50 stands for zero in the data rows.
Here are some numbered points:
array([ 0,  0, 22, 44, 82, 99, 28, 23]) 0
array([44, 50, 46, 59, 66, 53, 55, 46]) 1
array([47, 45, 34, 17, 55, 32, 12, 32]) 2
array([39, 63, 40, 53, 56, 50, 52, 50]) 3
array([48, 49, 66, 69, 47, 58, 48, 64]) 4
array([41, 26, 59, 50, 81, 37, 85, 41]) 5
array([22, 22, 28, 57, 50, 63, 44, 64]) 6
array([57, 30, 48, 19, 49, 31, 48, 25]) 7
array([50, 48, 45, 60, 43, 58, 45, 61]) 8
array([53, 57, 49, 56, 47, 52, 59, 56]) 9
array([67, 53, 71, 56, 48, 38, 74, 25]) 10
array([99, 33,  0, 80, 20, 79, 46, 91]) 11
array([64, 49, 39, 54, 45, 55, 49, 58]) 12
array([35, 64, 45, 59, 46, 29, 55, 27]) 13
array([82, 99, 51, 54, 53, 37, 40, 62]) 14
array([46, 57, 53, 63, 54, 54, 42, 49]) 15
array([42, 40, 53, 40, 69, 38, 72, 39]) 16
array([50, 48, 41, 52, 46, 52, 47, 52]) 17
New points follow, each followed by the numbers of its three nearest points above by angle, smallest number first.
array([29, 31, 41, 52, 50, 57, 44, 56]) 0 6 17
array([38, 60, 56, 74, 54, 52, 35, 49]) 3 4 15
array([51, 29, 58, 42, 35, 42, 42, 41]) 2 7 10
array([28, 28, 38, 54, 51, 64, 42, 61]) 0 6 17
array([45, 49, 59, 66, 45, 56, 55, 51]) 4 9 15
array([52, 21, 65, 46, 30, 36, 40, 33]) 2 7 10
array([34, 68, 46, 60, 44, 32, 49, 41]) 3 13 15
array([20, 61, 23, 46, 75, 68, 48, 57]) 0 1 3
array([37, 52, 63, 77, 78, 65, 31, 60]) 1 4 15
array([46, 55, 46, 56, 58, 54, 54, 45]) 1 3 15
array([59, 69, 54, 50, 46, 56, 77, 54]) 9 10 14
array([20, 51, 62, 47, 59, 64, 42, 52]) 0 6 15
array([60, 42, 60, 52, 47, 53, 37, 54]) 4 8 11
array([62, 45, 50, 42, 34, 43, 47, 44]) 2 7 10
array([47, 51, 27, 41, 55, 59, 26, 71]) 6 8 17
array([40, 37, 26, 79, 35, 85, 11, 99]) 8 11 17
array([47, 60, 43, 53, 58, 52, 46, 56]) 3 14 15
array([58, 45, 61, 57, 50, 53, 45, 56]) 4 8 15
array([61, 73, 60, 59, 40, 40, 35, 53]) 4 14 15
array([99, 99, 41, 61, 59, 44, 27, 66]) 9 12 14
array([49, 40, 45, 76, 47, 70, 48, 73]) 4 8 11
